One turn or mirror swaps these rows in pairs. Which row does each one swap with?
q_205: [ -6  22 -34   4  -3  27   3   5  11   8   6  11   0 -20  -8   1  -3 -11
  17  -2   5  -6  -7  -1  19]
q_863: [-17 -26 -13  13 -27  34 -12   1  11  -6   3 -24   8  -1   1 -11  -3  11
  10   4   5  -2  -7  -9 -20]
q_408: [-28 -18  32   8 -15  -2 -14  11  19 -15  10  24 -13   9  20   7  -2  -3
  -1 -25   7  21  -5 -21  26]
q_533: [ -6 -20  -6   9 -15   2   1   0  38  17 -16  16   6 -18  -6  -7   4  10
  20  12  18 -11   0 -11   7]
q_207: [-23  10  23  21   0  -8 -12  13  -7 -22  22  -3  -7   2   7   3  -1   8
  -6 -33  23  22  -4 -19   6]
q_606: [-13 -18  45  31  -8  17  -8   5 -16  -1  18   1  -8   2 -11   7  -6  10
   6 -10  16   0   9 -20   0]
q_959: [-20 -23  12  19 -23  26 -19   9  -4 -17  17 -22   0   4  11  -6  -3  13
  -2 -22  13  20 -11 -17 -13]
q_461: [-15   6   0  -3  -6 -11  12  11  -6 -17   6   6   3  34   3   5  -5  12
   4 -42   3  11  -1   9  10]
q_563: [-17 -11 -35 -17 -37  32 -17  12  18   0 -11   8  12  -1  10   5  -5  10
  13  -4   6  10 -14 -16   6]
q_170: [-31   0  -6 -24 -31 -10   6   7  -4  26 -10  17  13   6  11   6 -14   7
  19  -2  -3 -16 -11 -14  13]
q_492: [ -3   3 -15   1  -4  -9  22   2   4   1  -7   1  12  20 -15  -2  -2  17
  17 -17   6 -13   6  16  -1]
q_211: [-17 -19  20  -8  -3   1 -16  17  -8 -21   6  46   1  16   7   6  -4 -19
   8 -17   8   8 -12 -28   7]
q_298: [-13  11  -8 -12 -21  55  -4   9  14   2  -5  19   6  11   7   1 -14   9
   9  -3   7   1 -12 -44  16]
q_459: [-22   7 -33   1 -16  11   0  -2  27  -4  -7  -4   9  -3  -7  -4  -3  -2
  15  15  -1 -18  -1  -3  -4]
q_460: [-13  22  11  20   8  17  -3  10 -12  -8  29  12 -15  -9  -1   9  -5 -12
   3 -28   9  13  -5 -10  27]
q_484: [ -3   9  32  16  -3  43   1   6  -5   8   8  14  -1   5  -7  -1 -12  17
   7  -8  24  -2  -1 -47   9]
q_589: [-26   0  31  -3 -16 -22   5  10 -24  24   4  14   5   3   8   7 -12  15
  12 -20  15  -4  -7 -21  13]
q_218: [  4 -20  -6  -5   0   2  -4   9   3   5 -12  40  16  -9 -14  -5   3  -4
  24   8  23 -13  -7 -22  -9]

q_461 is swapped with q_492
q_218 is swapped with q_211
q_298 is swapped with q_484
q_459 is swapped with q_207

One turn or mirror swaps these rows in pairs. Which row does each one swap with?
q_32: [  5  -1  -2  26   5  11  12 -23  -3   2  -8  24   1 -20]
q_906: [ -6 -16  -9  -2  -5 -11 -13 -12 -14 -28  17  15  11 -13]
q_727: [  3  -2  21 -14   5  -5 -15  22  11  21  -9  -6  12   6]
q_990: [  2  -1   4  13  12  26   0  -5   1  19 -15  30   8 -10]
q_572: [  8  -7   9  13   9  16   4 -17   1   8 -15  35   5 -15]
q_325: [ -2   0   9 -25   5 -11  -3  24   3  16 -19  -4  10  13]
q_857: [ -3 -16 -10   4  -4 -17  -3  -8 -10 -29  24  11   3  -7]
q_580: [ -3   6   5   3  -2 -21  16  -1 -17 -19  23  -7  -9   4]
q_123: [ 10   1  -4  18  10  21  11  -2   1  12 -14  32   5 -13]
q_431: [  1   6   7 -14  -2  -2 -11  18   9  23 -22   2  14  15]
q_836: [  0 -19  -8   9   0   0  -6 -16  -6 -32  17  15  10  -8]
q_736: [ -1  13   3   3   7 -22  22  -1  -8 -11  18 -13 -10   6]
q_40: [  9  -5  21  17  14  20  -5  -7   6  15  -5  23   6 -17]
q_924: [  4   4   1 -17 -11  -9  -9  24  -2  20 -21   1  15  10]
q_982: [ -5   2  -2  16  13  24  -7 -15   9   6 -25  13  -1 -14]
q_541: [ -2 -19 -14   2  -7  -7  -6 -15 -11 -24  23  11   6 -12]
q_39: [ -7  -1  -3 -21  -1 -16  -9  26  -5   3 -13 -16  15   9]
q_29: [ -9   8   6  -7  -2 -22  18   2 -13  -4  20 -17  -7   8]
q_270: [-16   7   2 -14   1   0 -15   9   5  18 -27 -15   3   4]
q_997: [  0   8   3   0  -1 -15  18   0 -13 -15  21 -18  -6  10]

q_431 is swapped with q_990
q_541 is swapped with q_997
q_270 is swapped with q_982
q_727 is swapped with q_40
q_39 is swapped with q_32

One turn or mirror swaps these rows in pairs. Which row does each one swap with?
q_376: [  0  14 -18  31   3  -2   5  -8   1  11  -2 -16]
q_542: [-16   5  -4  22  -2 -26  -1 -21  -4  -1  14  -7]
q_456: [  6   2  23 -37  -2  -8   9   7   5   2   3   4]
q_357: [-13   6  -3  27  -6 -19   0 -21  -2   3  13 -14]
q_412: [  0   8   2 -28   4   0  -3  26   4  -7  -5  17]
q_739: [ -5  -4  -2 -34   6 -14  -2  14   4  -9   4  16]
q_34: [ -6   2 -21  23   5 -17   6 -19   1   9   8 -16]
q_375: [-16   1  10 -21   0 -24  -7   4  -2 -15  11  17]
q_555: [  3   9 -10  31   1  -1   4 -11  19   8  -7 -22]
q_590: [  6   7   6  15  -3 -10  17 -23   3  18   5 -25]
q_335: [  3   6   8 -28   4  -4  -5  22  21 -10 -13   9]
q_23: [  3   3   9 -27   2   2  -4  22  22 -10 -10  10]
q_921: [-12   0  14 -26  -5 -17  -8  10   0 -14  10  16]
q_276: [ 17  10   4  13  -1  19   6 -15  17  18  -6 -13]
q_516: [ 18   6  15 -21   0  20   1   5  18   7  -7   6]
q_868: [  3  12 -11  29   3  -6   3 -10  19   8 -10 -23]

q_357 is swapped with q_921
q_276 is swapped with q_516
q_375 is swapped with q_542

One turn or mirror swaps these rows in pairs. Which row does each one swap with?
q_722: [  1   6  19 -28   5  -9  -3  -9   7   3   2   9  16]
q_856: [ 26  18  19  23   7 -34   2  37  -7  17 -17  17 -16]
q_404: [32  5  8 13 16 -4 19 34  9 11  5 31 23]
q_289: [ 13  15  23 -21  10 -27  -9   2  -2   0 -26   2 -14]
q_53: [ 12  22  19 -16   9 -25  -6  -2   4  -4 -17  -1 -18]
q_793: [27 23  4 18  9 -4 12 40 13 29  6 28  9]
q_20: [ 20  24  14   8   3 -12  15  41  -3  43  -2  27 -10]
q_47: [ -3   9  27 -32   0 -17   2  -2  -9  21  -7  11  -3]
q_524: [ -1   5  -9   8  -5 -16   9  45   1  26   3  29  -3]
q_92: [-18  -6   1 -20  -6 -19  -2  15  -3  10   0  18   2]
q_618: [  4  10  17 -24   3  -4   0  -8  12  10   7  15  22]
q_598: [ 30  35   8  16  12 -20   4  32   9  14 -13  13 -24]
q_547: [37  4 -3 18  5 -1 15 39  0 18  0 23 11]
q_749: [  8   6  30  -7   6 -38  -8   5 -11   0 -19   5 -11]
q_467: [ 15 -11   9 -21   2  -7   2  -3  -6  -5  -4   7  16]
q_987: [ 33  28  11  13  13 -23   4  38   3  20 -23  16 -19]
q_594: [25 24  4 12  6  1 12 31 16 31 10 29 17]
q_83: [ 15  -6  18 -17  14  -8   9   1   5  -6   2  19  28]

q_793 is swapped with q_722
q_547 is swapped with q_467
q_598 is swapped with q_53
q_618 is swapped with q_594

One turn or mirror swaps these rows in pairs. Which row does each one swap with?
q_82: [  3  12 -36   9   4   4  12   1  -8  -3 -20   0  30   1]
q_13: [ 35   0 -27   7  -5   5  -7  18 -33  -3 -14   2   9   5]
q_919: [ 15  11 -11  18  17  -4  15  -4  21   7   4 -15  11   3]
q_681: [  9  -1  14 -10  -5 -29  12  34 -18   0   6  -7  -9  15]
q_763: [ -3  21  19  22 -23   2  -5   6   9  -7   9   6   8   3]
q_285: [ 20   8   0   6 -19   1  22 -22 -11  12  -9 -18   5   5]
q_94: [  1   9  11  -3  -7 -28  12  27 -15  -5  26  -6 -10  13]
q_151: [  1   3  10  -2  -4  -6   0   2 -24  25  20  20  11  11]
q_353: [ 17  -4  -4  13  26   2 -14  24 -19   0  15  14   2  13]
q_381: [ -3  18  -8  -3   5  17   8   1 -12 -36   2 -14  -2  17]
q_983: [ 24   8 -28  20  -7 -15  20  21 -18 -18 -11 -24   0   5]
q_811: [ 11  14  -4  34 -17  14 -14  16 -11 -20  -9   7  11   2]
q_458: [ -2   8 -30   8   5  -4  11  12 -12 -20 -25 -14  20  -6]
q_851: [ 22   5 -22  11  -1   3  -6  16 -13  35 -16   2   5  13]
q_265: [ 15  14 -29  14   1  14  -5  19 -19 -27 -18  -3  14   3]
q_569: [  3  -2  22   1  -9 -15   4   4 -28  20  18   3  -3   4]
q_150: [ -8  15 -13 -10   7  -7  -5  23  10  25  -5   6  10  14]
q_778: [  4  19  25   1 -15  -4   6  -3  -2  13  24  -1  -2   8]
q_531: [ 16  11  10   7  -7  16   9 -12 -25 -11  14 -14 -14  20]
q_639: [ 23   2 -15   6  -6 -20  23  25 -11 -10 -23 -25   1   7]
q_562: [ -3  19   7 -21  -8 -17  11   6  14   8  14  -3  10   5]
q_464: [-10   3  -5 -19   6   3  -8  21 -27 -23  -2  12  10  14]

q_763 is swapped with q_811
q_562 is swapped with q_13
q_778 is swapped with q_265
q_94 is swapped with q_983
q_381 is swapped with q_531

One turn or mirror swaps these rows in pairs. Which row does each one swap with?
q_100: [-14   5   8  27 -20  13  43   8  13 -29   4 -23]
q_546: [-15  15  47  18  16  22  25   2   9 -24  35  -2]
q_373: [  3  41  37  14  10  10  29  -5  -1 -25  13   8]
q_195: [-15 -17   5  32  -2  12  24  18  18 -33  24  -3]
q_286: [16 28 27 -1 -3 -2  4 21 21 -1 10  7]
q_780: [ -6  22  -1  15 -20  -5  25  23  25  -8 -10 -10]
q_795: [-13  28  29   6   4  -5   6  14  28  -2  25  22]
q_903: [-26  23  30  32  10  -7   9   9  21 -30  33   7]
q_59: [-20 -12  17  31   3  10  11  15  21 -31  34   3]
q_970: [-17  12  13  22  -8  13  52  -2  11 -36  12 -19]
q_655: [ -3  20  16  25 -12  15  48  -2  -1 -35   5 -13]
q_419: [ 10  26  23  -6 -10  23  19   5   4  -5   0 -17]
q_693: [-12  -9  -6  21 -16  10  25  26  23 -10   4   5]
q_712: [ -8   8   1  22 -22  13  39  10   7 -27  -3 -21]
q_451: [ -1  32  47   6   9  22  30  -3   7 -13  23   4]
q_220: [-13 -11  -6  23 -12  12  38  22  23 -15   7  -2]
q_329: [-17  15  26  13   0  -1   2  18  29  -5  29  24]
q_626: [-16  21  23  25  13 -13  -4  20  20 -20  22  13]
q_909: [-12   8  38  18   2  36  28   1  13 -20  32 -18]
q_424: [-10  -7  20  38  -9  20  34  22  30 -21  25 -14]
q_326: [-2 21  5 11 -6 -1 -4 26 13 -5 -8  5]
q_766: [-16   7   9  28 -17  17  49   4  10 -27  10 -21]
q_89: [  5   7  -9  17   2  -3  24  20   6 -22 -12   1]
q_330: [ -2  31  42  12  21  10  13   3  11 -17  26  16]
q_612: [  5  34  39   3  20   7  15   8  10 -14  20  16]
q_138: [ -7   4  28  22  21   5  23  14  28 -22  40  17]
q_960: [  2  42  31   0  19   7  28   1   7 -16   7  10]
q_457: [ -3  15  18  11 -20  24  48   2   4 -20   4 -20]
q_481: [-23   8  30  17   5   8   1  15  24 -17  37  20]
q_838: [  5  38  35   1  16   7  20   1   7 -10  17  14]
q_277: [ -8  -1  -7  14 -18   9  15  23  16  -9 -10   2]
q_703: [ -7  -5  -7  30  -3  -5  18  27  14 -27   1  -4]
q_280: [-14   1  36  35   3  25  27   9  22 -24  38  -8]
q_950: [ 17  26  14  -1 -13   6  13  18   8  -3  -5  -7]
q_227: [  2  20  12   1 -16  12  29  10  -1 -13 -13 -20]
q_103: [-7 32 20  9  0 -5 -8 20 18 -5  1 12]

q_419 is swapped with q_909
q_546 is swapped with q_227
q_373 is swapped with q_655
q_451 is swapped with q_457
q_780 is swapped with q_138
q_89 is swapped with q_903
q_329 is swapped with q_693
q_766 is swapped with q_838
q_220 is swapped with q_795

